Each named turn below is shown by a few rows before and after it. Which turns, in which order, take the first row of each later pair to the second? The first pair is answered.
turn K_705:
[  8  -5  29   1 -23   1  13   9  17] => [-10  -9  12   9 -26  10 -22  -2  19]
[ 14  -5  14 -18 -10 -10  18  13 -11] => [  4 -19  13  -9 -24  -1 -13  10  -5]
[ -3  29 -19   1   1  -3   8  14  -7] => [ 4 20  1 -1 -8 -6 20 22 -2]
turn K_32:
[  1   7  -8   1 -13  -4   9  15  -1] => [ 16 -16   5  -1   1   3   3  -3  -6]
[ 14   3  13 -23   6   0  23  -1  -6] => [  5  11 -13 -21  13   4  13 -12 -15]
[11 -5  5 -3  9  0 -9 -3 -2] => [-3 13 -9 -1  1 -2 -5  5 -1]
[  5   7   3  -3 -11   1  19  13  -3] => [ 15  -7   1  -5   6   9   6  -8 -12]
turn K_150:
[-17  -3 -23   6   2   7 -26 -17  -2] => [-17  25  -8  -3  -9 -11  22  16   6]
[-17  21 -16   2   5  -7  10   2   4] => [  2  -7  16   1 -20   6  14  14 -11]
[  3   9   1  -3  24 -19  11 -10  23] => [ 17 -13  29  -5   7  -9  14   1  11]
[-13 -11  -1   8 -16   9 -29  -2  -2] => [-24  18 -15   8  -7  -8  -9   8  11]
turn K_693:
[  4  -8 -14   6 -21  13  -4  14 -20] => [  7   5 -28   2   8   6   1  -4 -21]
[  6 -20  16  -5   5   3  -3  -1  -1] => [  4 -17  10  -3  -5  10  -8   2 -11]
[  4  -7  10   4 -11   1  -6   2   2] => [  2  -1  -1   5 -12   5 -10   0  -8]
Then:
Each pair is 2 to 4 turns apart.
[  1 -11 -12  -1  -4  12 -26   0 -12] => [ 17   5  -9 -12  13   0  14   3 -18] => K_705 then K_705
[-4 15 -7 -5 26  5  0 -1  8] => [ -9  20 -17  -2  12  12  -5   3  -7] => K_705 then K_150 then K_32
[ 14 -12  16  -4  10  -3   3  -9   2] => [  2 -13   9   2 -20   7 -11   4  -5] => K_150 then K_705 then K_693 then K_693
[-11   1 -12  -7   2  -9 -12 -10  17] => [ -9  12 -17  -9 -19  -2   4   4  -7] => K_150 then K_693 then K_693
[ 12   4 -11  -2  15   6   1 -13 -20] => [  6   2  11   3 -18   3   9  18 -13] => K_150 then K_693 then K_693 then K_693
[ -7   5  -5  -5  31 -21   1 -12  23] => [  7 -23  32  -4   9 -12  -3   2  18] => K_32 then K_705 then K_150
[ -6  22 -22   2 -21   8   0   8 -19] => [ -7  29 -12  -2   7 -14  18   3  11] => K_32 then K_150 then K_150
[  1  16  12   2 -35  -6  11  23 -15] => [  4   3 -21   4  10   6 -25 -28 -24] => K_150 then K_693
[ 6 15  9  4 19 -7 24  5 -7] => [10  0 25  4 18 -5 17  3  2] => K_32 then K_693
[ -2  26  -6  -3  -5 -14  25  14   5] => [ -4  20   0  -1   3 -21  18  12  23] => K_32 then K_150 then K_32 then K_693
[ -5   0  -1   1 -25  -1   2  15  12] => [  8 -20  11   1 -12   6  -7  -1  10] => K_705 then K_32
[ -4  15 -16  -9  16 -11  -6 -19   4] => [  3  -6  -8  -2  -1   7 -25 -21 -13] => K_150 then K_705 then K_32
[-18 -13 -13  10   8   1 -39 -13  -2] => [-25   3  10   8 -18 -16  -5  28  18] => K_693 then K_150 then K_693 then K_705
[  5  13   3  -4 -11   3  23  16 -17] => [  7   3 -17  -5  19   8   1 -19 -18] => K_32 then K_150
[-24  13 -28  12 -11  -5 -10   3  10] => [ 16 -18  -7   0  16  11   2 -23 -20] => K_693 then K_150 then K_32 then K_705
[-11  18  -4  -1 -16  -1  13  15  -3] => [ -8  16   5  -4   1 -11  23  10  11] => K_693 then K_693 then K_693
[ 13   2  11  -6  -5  -2  25  14 -11] => [-11  -8 -14   7   3   6 -26  -8   3] => K_705 then K_150
[ 24  -3  12  -6 -10   0  25   7 -15] => [  0 -12  -8   8 -22  13 -26  -7 -11] => K_705 then K_705
[ -6  -3 -16   6  -1  20 -16 -14 -20] => [-16  13   4   5  13 -13   6   1  30] => K_693 then K_693 then K_32 then K_693
[ -2  -9 -12   5 -10  13 -18  -5 -11] => [ -1 -19  12   4  -9   3 -17   0  13] => K_150 then K_32 then K_705
[ -8  -3  14  -3 -16   0   5   2 -21] => [-21  11   9   0 -10 -12   8   7   0] => K_150 then K_693 then K_32 then K_693
[  2  -8   0   3  23  -9  -4 -18  15] => [ 14  -1  11  -3  10 -12  28   4   2] => K_150 then K_32 then K_150
[  0   5 -19 -14 -11  16   3   0 -34] => [ -1  11 -19 -14 -11  11  12   5 -33] => K_150 then K_150
[  0  14   4   1  17 -14   1  -1  22] => [ -4  21   9   2  -9 -12   8  18  12] => K_150 then K_32 then K_32
[  3  -7 -20  -3  17   9 -10 -19 -12] => [  0  -7 -15  -2 -11  18 -11  -4 -24] => K_32 then K_150 then K_693
[-16   7  27   0 -14 -15   0  25  32] => [  5  -3  -7  -7  39   1 -15 -32   0] => K_32 then K_705
[  2 -23  26   8 -23   4  -2  13  14] => [-16   4   1  12 -35  -1  -1  22  14] => K_32 then K_32
[-19  -5   8   5  -1  -6 -15   4  20] => [ 4 -8 26 -5 -5 -2 15 14  0] => K_705 then K_705 then K_150
[  1 -11 -19   0  20   9 -21 -32 -13] => [ 24 -12  14 -11  20  -1  23 -14 -13] => K_705 then K_705
[ 18  -5 -20   7  16   4 -12 -24 -15] => [ 26   6  -9  -1  19  -6  20 -12 -16] => K_705 then K_150
[-13   5  -6   3  12 -10 -27 -17  11] => [ 13   5  26  -9   2 -14  22   8  -2] => K_705 then K_150
[  8  -2   9   1 -21  13   2  19 -17] => [14  9  5 -5 21 -7 23  3  4] => K_32 then K_693 then K_150 then K_693
[-17  -1  11  14 -39   7 -17  13   0] => [-20   4  -9  16 -31  11 -26   1  -8] => K_32 then K_32
[  7 -27  20   4 -13  13 -18 -13  -5] => [-16  27 -27   1   9  -9   4 -14   2] => K_693 then K_150
[-22  -1  -2   9 -13   0 -31  -2  20] => [-12  27 -26  -1  15  -8   1 -12   3] => K_693 then K_705
[ -2 -18  11   5 -28  16  -9   9   6] => [ -3  14 -20  -1 -21  12  13   8 -13] => K_32 then K_150 then K_150 then K_693
